Look-ups in named tables: a row name and a column name give one cell, copied from the table.

mon:
|  | gimovuv | bodabo | las | vunuge | guvupe |
|---|---|---|---|---|---|
| lak | 62 | 75 | 145 | 141 | 51 |
| lema | 68 | 74 | 162 | 171 | 69 |
| mol | 65 | 73 | 157 | 164 | 63 |
| vope | 175 | 166 | 96 | 100 | 193 |

las of vope: 96
gimovuv of mol: 65
guvupe of vope: 193
bodabo of vope: 166
gimovuv of lak: 62
vunuge of lema: 171
guvupe of lak: 51
vunuge of mol: 164
bodabo of lak: 75

videfi:
	keruvu	luden	pivu	nopod	dudore	livut	doralo
mumab	155	102	141	154	130	137	63
losive	178	94	139	100	109	168	44
labe	136	196	154	141	164	152	236
kope	165	94	140	161	120	152	49
tolu	144	112	143	188	152	124	85
zet	127	129	146	216	164	111	118
sizo	172	94	140	103	110	163	45
nerude	169	94	140	114	114	158	46

What is the nopod of tolu in videfi?
188
What is the doralo of tolu in videfi?
85
What is the livut of tolu in videfi?
124
What is the nopod of zet in videfi?
216
What is the pivu of kope in videfi?
140
What is the nopod of labe in videfi?
141

Table tiga
cols = gerakef, bal, fem, lafi
kog: [7987, 77391, 43828, 29171]
gofe: [27692, 75342, 85464, 21907]
pud: [30700, 69217, 78189, 25540]
pelo: [21558, 77212, 75393, 23163]

gerakef of pud = 30700
gerakef of kog = 7987
lafi of gofe = 21907
bal of pud = 69217
gerakef of gofe = 27692
fem of kog = 43828
lafi of pud = 25540
bal of gofe = 75342
bal of pelo = 77212
gerakef of pelo = 21558
lafi of kog = 29171
fem of pud = 78189
lafi of pelo = 23163
fem of gofe = 85464
fem of pelo = 75393
bal of kog = 77391

Table keloki
	fup	fofodos	lomap	vap	firugaf	meku
bal	103	161	147	69	147	75
naton	208	35	75	149	123	69
bugamak	8	200	125	57	57	122
zap	29	143	143	224	57	38

bugamak, fofodos: 200
bal, fup: 103
bugamak, fup: 8
bal, meku: 75
bugamak, lomap: 125
bal, fofodos: 161
bugamak, meku: 122

fel =
	kuz	sed
gelov	73604	-33356
pilobus	76543	-34780
metop	39027	-32859
mip	52048	-62027
tun	44905	-35601

gelov, kuz => 73604
pilobus, sed => -34780
mip, sed => -62027
pilobus, kuz => 76543
gelov, sed => -33356
metop, kuz => 39027
tun, sed => -35601
mip, kuz => 52048
tun, kuz => 44905
metop, sed => -32859

fegul:
,sigolo,vit,sos,delar,linube,raf,talasa,kad,bapum,gonizul
lirokan,51879,45229,29138,37404,66180,20572,38469,29972,42829,32473
donenod,62817,55875,35649,67304,61376,77977,57522,64692,47161,49291
gilu,42109,47204,31831,39322,49125,28074,22390,42565,51179,17322

donenod, raf -> 77977
lirokan, delar -> 37404
lirokan, gonizul -> 32473
gilu, linube -> 49125
donenod, sos -> 35649
gilu, raf -> 28074
gilu, bapum -> 51179
gilu, gonizul -> 17322

Table vas
	zer	somaz
likizaz	372	703
dimabol	243	411
pez	553	513
pufatiz	580	615
fodo	770	349
voz	490	486
betufaf	682	206
vadetu	589	391

somaz of pez: 513
somaz of fodo: 349
somaz of vadetu: 391
zer of pez: 553
zer of vadetu: 589
zer of voz: 490
zer of pufatiz: 580
zer of fodo: 770
somaz of voz: 486
zer of likizaz: 372
somaz of pufatiz: 615
somaz of likizaz: 703
zer of betufaf: 682
somaz of betufaf: 206
zer of dimabol: 243
somaz of dimabol: 411

tes
|  | zumavin | vum | denebon |
|---|---|---|---|
| zan | 30 | 117 | 182 |
| mir | 198 | 67 | 214 |
| robutu | 192 | 70 | 212 |

robutu, vum: 70
mir, vum: 67
zan, zumavin: 30
zan, vum: 117
zan, denebon: 182
mir, zumavin: 198

garoguv =
columns: zokifav, vol, sokunuf, tarepan
rud: [10.4, 10.4, 10.5, 10.4]
sino: [15.9, -58.6, 2.1, 29.6]
vopog: [48.7, 43.4, -21.9, 39.5]
niraza: [-3.4, 38.2, -36.4, -24.1]
kiruz: [-12.3, 18.8, 45.5, 3.3]
lumosar: [-8.6, 28.3, -32.9, -12.6]
pizagon: [-57.8, 74.7, 15.9, -24.4]
malosom: [-9.9, 29.0, -19.4, -13.9]
sape: [-4.3, 8.5, 20.0, 57.3]
buru: [17.7, -54.8, -6.7, 35.3]
midap: [-24.4, 16.7, 50.5, -1.3]

vol of malosom = 29.0
tarepan of rud = 10.4
sokunuf of pizagon = 15.9
zokifav of malosom = -9.9
tarepan of vopog = 39.5
vol of pizagon = 74.7
tarepan of malosom = -13.9
zokifav of kiruz = -12.3
sokunuf of sino = 2.1
sokunuf of kiruz = 45.5
vol of buru = -54.8
vol of niraza = 38.2
vol of lumosar = 28.3
vol of midap = 16.7
zokifav of midap = -24.4
Row with the largest tarepan: sape

tumadov.tsv
	migosos	sovu	zavirep	pite	vitoz	vebagi	zubef	zom	vivu
sof	163	167	165	211	99	194	135	94	156
gezuz	229	161	233	139	142	156	141	127	116
zozetuz	193	115	166	132	114	109	147	103	94
nazupip	148	135	164	186	106	199	165	78	154
rab	159	194	171	127	125	192	191	137	57
mem	208	97	174	204	72	142	151	182	116
tomeri	113	128	95	218	240	129	203	151	102

zavirep of zozetuz: 166
vivu of sof: 156
zubef of nazupip: 165
vitoz of rab: 125
vitoz of sof: 99
vebagi of mem: 142
vivu of zozetuz: 94
vebagi of zozetuz: 109
migosos of rab: 159
pite of zozetuz: 132
vivu of gezuz: 116

kuzet
          rim  dibon  kaneka    laf  vatamek  zabir    gek    tov  gibudi
vusuna  0.545  0.289   0.278  0.777    0.380  0.303  0.701  0.450   0.431
lil     0.056  0.587   0.334  0.245    0.020  0.552  0.525  0.432   0.481
tikas   0.520  0.765   0.342  0.275    0.274  0.593  0.243  0.271   0.336
bal     0.397  0.560   0.060  0.701    0.494  0.313  0.493  0.651   0.340

What is the vatamek of vusuna in kuzet? 0.380
What is the gek of lil in kuzet? 0.525
What is the zabir of tikas in kuzet? 0.593
What is the dibon of bal in kuzet? 0.560
What is the rim of tikas in kuzet? 0.520
What is the tov of vusuna in kuzet? 0.450
What is the laf of bal in kuzet? 0.701
What is the laf of lil in kuzet? 0.245
What is the rim of vusuna in kuzet? 0.545
What is the zabir of lil in kuzet? 0.552
What is the vatamek of bal in kuzet? 0.494

bis =
|  | sefu | mosa | devi | vir | domedo | lim | rugimo | fon | dedogo | zotalan |
|---|---|---|---|---|---|---|---|---|---|---|
| gul | 194 | 154 | 95 | 211 | 117 | 151 | 155 | 105 | 59 | 62 |
| feg | 136 | 174 | 135 | 138 | 181 | 143 | 183 | 151 | 121 | 140 |
| fup | 104 | 171 | 150 | 160 | 213 | 130 | 150 | 161 | 66 | 71 |

What is the mosa of fup in bis?
171
What is the rugimo of fup in bis?
150
What is the lim of feg in bis?
143
What is the devi of feg in bis?
135
What is the vir of fup in bis?
160
What is the sefu of gul in bis?
194

pokig:
cols = vis, mobizem, vut, rela, tesab, zotof, masiz, fotubuf
kasotad: [-192, -6, 66, 604, 651, 154, 314, -173]
lakul: [-294, 227, 290, 413, 314, -164, 601, -151]
sagoke: [340, 301, -214, 117, 486, 140, -64, -197]
mup: [26, 62, 149, 280, 184, -107, -501, 93]
gisipa: [107, -421, -247, -392, -62, -3, 148, 14]
fele: [-197, -309, -125, 488, -378, -297, 484, 399]
bog: [486, -408, 240, -187, -400, -301, 23, 415]
gazo: [-480, 792, 543, -401, 301, -93, 91, -33]
desap: [208, 358, -139, -427, 761, 49, -163, -227]
gaz: [90, 450, -365, -154, -98, -196, -279, 327]

vut of sagoke: -214
rela of gisipa: -392
tesab of desap: 761
masiz of gisipa: 148
mobizem of desap: 358
vut of gisipa: -247
rela of gaz: -154
vis of fele: -197
vut of kasotad: 66
tesab of gisipa: -62
masiz of lakul: 601
vis of bog: 486
zotof of bog: -301
Row with the largest rela: kasotad

bafek =
	fod	pel	fugame	mez	ludet	rig	gul	dotadol	konekel	noban
leb	0.6	0.6	0.4	0.5	0.9	0.4	0.7	0.6	0.7	0.4
goka	0.7	0.2	0.6	0.3	0.4	0.6	0.4	0.6	0.9	0.5
zur	0.5	0.5	0.4	0.5	0.5	0.5	0.5	0.5	0.5	0.5
lav	0.8	0.1	0.4	0.8	0.2	0.6	0.6	0.7	0.4	0.3

fod of leb: 0.6
fugame of leb: 0.4
rig of leb: 0.4
gul of lav: 0.6
noban of goka: 0.5
pel of zur: 0.5
mez of lav: 0.8
mez of zur: 0.5

zab =
         gelof  gobilok   vik   fof
ropuvu    4861     2404  1015  7592
zavivoz   6315      370  1797  3437
foloti    5133     4205  4738  3619
kimun     6424     1457  2983  3103
nodo      1950     1034  2944  2751
lobek     6831     2173  3785  3080

kimun, vik: 2983
lobek, gelof: 6831
nodo, gobilok: 1034
foloti, gobilok: 4205
foloti, fof: 3619
zavivoz, gelof: 6315
zavivoz, vik: 1797
nodo, vik: 2944
ropuvu, gobilok: 2404
ropuvu, fof: 7592
lobek, vik: 3785
foloti, vik: 4738
lobek, fof: 3080
nodo, gelof: 1950
foloti, gelof: 5133
kimun, fof: 3103
ropuvu, vik: 1015
nodo, fof: 2751
zavivoz, gobilok: 370
lobek, gobilok: 2173

